One vector is turned by the same rotation once a step. Each row is the vector after some number of steps, and that number follows the row.
The counts run from 0 to 37.
[-14  25  24 -39 -10 -19  28  19  -7  17]
2
[-43 -11 -24   1 -19 -36  23   1   7 -12]
30
[-14  -6 -34 -25 -15 -23 -27  35   3   7]
18
[-20 -18 -42 -15 -20 -30 -13  26   9  -3]
22
[-11  33  20 -42  -8 -17   8  23 -11  23]
5
[-10  10 -19 -33 -10 -18 -31  38  -5  17]
14
[ -9  13 -15 -35  -9 -17 -32  37  -7  18]
13
[-11   0 -27 -29 -12 -21 -34  38  -1  13]
16
[-14  27  23 -40  -7 -18  21  20 -11  18]
3
[-49  -5 -14   2 -15 -36  27  -3   4 -11]
32
[-51   1  -2   4 -11 -35  27  -5   1  -6]
34
[-13  29   7 -44  -7 -16 -12  28 -11  25]
8
[-12  31  21 -42  -9 -18  14  21 -10  22]
4
[-13  31  16 -44  -8 -17   1  25 -12  23]
6
[-51   6   2   4  -8 -35  26  -5  -1  -4]
35
[-46  -8 -18   1 -17 -36  26   0   6 -12]
31
[-25 -21 -42  -9 -22 -32  -4  20  12  -8]
24
[-11  28   5 -42  -7 -15 -17  31 -11  23]
9
[-35 -17 -34  -3 -23 -35  13   8  11 -12]
27
[-22 -19 -42 -12 -21 -30  -8  22  10  -6]
23
[-54   9   6   4  -5 -34  26  -4  -4  -1]
36
[-11  19  25 -36 -11 -20  37  15  -6  14]
0
[-15 -14 -39 -18 -17 -26 -21  31   7   1]
20
[-54  11  11   4  -3 -36  22  -3  -6   2]
37
[-14 -11 -38 -22 -17 -24 -25  34   6   2]
19
[-12  24   0 -40  -7 -15 -21  34 -10  24]
10
[-37 -15 -32  -3 -23 -37  16   6  10 -12]
28
[-10  18  -9 -37  -9 -17 -29  37  -7  20]
12
[-40 -14 -28  -1 -21 -37  19   3   8 -13]
29
[-11  21  -6 -40  -9 -16 -26  35 -10  21]
11
[-31 -20 -38  -5 -23 -34   5  14  11 -11]
26
[-28 -19 -39  -7 -22 -34   1  17  12 -11]
25
[-11  30  11 -41  -6 -16  -6  28 -12  23]
7
[-51  -1  -8   3 -14 -36  26  -4   2  -9]
33
[-11   6 -22 -30 -11 -19 -32  37  -2  15]
15
[-14  24  24 -39 -10 -19  33  18  -8  16]
1
[-13  -4 -31 -26 -14 -21 -32  36   2  10]
17
[-18 -16 -41 -16 -19 -27 -18  29   7  -2]
21
